In the data rows, zero lies at 7.5, halfway between 7 and 8.
Here are some points:
vec![6, 11, 10, 7, 8, 9, 8, 6, 4, 5]
vec![6, 8, 10, 5, 11, 9, 8, 7, 4, 7]
vec![8, 4, 9, 5, 10, 9, 11, 7, 6, 7]
vec![6, 4, 8, 7, 9, 6, 11, 5, 10, 9]
vec![10, 4, 8, 9, 11, 7, 6, 9, 7, 5]
vec![11, 10, 6, 6, 9, 9, 4, 7, 8, 5]
vec![4, 11, 10, 6, 7, 6, 5, 9, 10, 8]
vec![10, 4, 5, 6, 11, 6, 9, 9, 8, 7]
vec![10, 4, 8, 6, 5, 6, 11, 9, 7, 9]
vec![5, 9, 10, 4, 6, 9, 11, 7, 8, 7]
vec![7, 9, 9, 4, 6, 10, 11, 5, 7, 8]
vec![5, 10, 7, 9, 8, 6, 4, 11, 7, 9]
vec![10, 6, 5, 8, 6, 7, 4, 9, 9, 11]
vec![6, 9, 6, 11, 4, 8, 5, 10, 7, 9]
vec![6, 9, 5, 9, 10, 6, 4, 8, 7, 11]
vec![9, 10, 6, 9, 8, 11, 4, 6, 7, 5]
vec![9, 6, 6, 7, 5, 11, 10, 9, 4, 8]
vec![7, 5, 9, 4, 6, 8, 11, 10, 10, 7]
vec![9, 6, 5, 11, 10, 7, 4, 6, 8, 9]
vec![4, 10, 11, 7, 6, 8, 9, 9, 5, 7]
vec![7, 5, 6, 6, 10, 9, 8, 4, 8, 11]
vec![6, 9, 7, 8, 8, 5, 4, 6, 11, 10]
vec![5, 9, 6, 7, 6, 4, 8, 8, 10, 11]
vec![9, 10, 6, 9, 6, 11, 4, 7, 5, 8]
vec![9, 11, 9, 4, 5, 10, 7, 8, 6, 7]
vec![9, 4, 9, 5, 6, 10, 11, 6, 7, 8]
10 more points follow, each with its number after it:
vec![6, 10, 6, 11, 8, 5, 4, 7, 8, 9] 0
vec![9, 4, 6, 6, 8, 7, 11, 9, 10, 5] 1
vec![6, 4, 10, 5, 8, 9, 11, 7, 8, 6] 2
vec![9, 4, 10, 6, 6, 8, 7, 11, 9, 5] 3
vec![5, 11, 10, 9, 4, 8, 8, 7, 6, 7] 4
vec![9, 11, 8, 9, 6, 10, 4, 6, 5, 7] 5
vec![9, 4, 8, 6, 10, 9, 11, 7, 6, 5] 6
vec![9, 4, 9, 6, 11, 7, 10, 8, 5, 6] 7
vec![6, 10, 5, 11, 6, 7, 4, 9, 8, 9] 8
vec![8, 7, 9, 4, 5, 6, 11, 9, 10, 6] 9
Which two of these numbered points are nearest to each point below, ignoring the 2 directions in which the first points spread most? Their numbers follow each, nearest first.
vec![7, 5, 8, 6, 4, 9, 11, 9, 10, 7] > 8 9
vec![9, 9, 6, 11, 4, 8, 7, 10, 5, 7] > 8 4
vec![9, 6, 8, 10, 4, 5, 8, 7, 6, 11] > 4 8
vec![6, 11, 9, 5, 9, 8, 4, 6, 10, 7] > 2 0
vec![6, 9, 7, 4, 6, 5, 10, 9, 11, 8] > 9 1
vec![10, 6, 7, 9, 6, 11, 4, 9, 8, 5] > 3 5
Here are 10 other points, each followed by its number:
vec![6, 10, 6, 11, 7, 5, 4, 9, 10, 8] 0
vec![6, 9, 9, 10, 4, 8, 11, 6, 5, 7] 1
vec![10, 4, 9, 6, 11, 7, 8, 8, 5, 6] 2
vec![10, 5, 4, 9, 6, 7, 6, 9, 11, 8] 3
vec![6, 10, 8, 11, 9, 7, 4, 5, 6, 9] 4
vec![6, 9, 6, 8, 4, 10, 9, 7, 5, 11] 5
vec![6, 7, 9, 4, 8, 10, 11, 6, 5, 9] 6
vec![4, 11, 9, 6, 10, 9, 7, 8, 7, 5] 7
vec![5, 11, 9, 10, 8, 7, 4, 6, 6, 8] 8
vec![8, 7, 6, 5, 4, 9, 11, 10, 9, 6] 9
The same question for these:
vec![5, 11, 10, 4, 9, 8, 6, 9, 6, 7] > 7 6
vec![9, 6, 7, 11, 6, 8, 10, 9, 4, 5] > 1 3
vec![11, 6, 4, 9, 8, 7, 8, 6, 5, 10] > 5 6
vec![7, 10, 11, 6, 8, 5, 4, 6, 8, 9] > 8 4
vec![7, 4, 6, 5, 10, 9, 11, 9, 8, 7] > 7 6
vec![11, 6, 5, 10, 4, 7, 8, 9, 7, 8] > 3 9
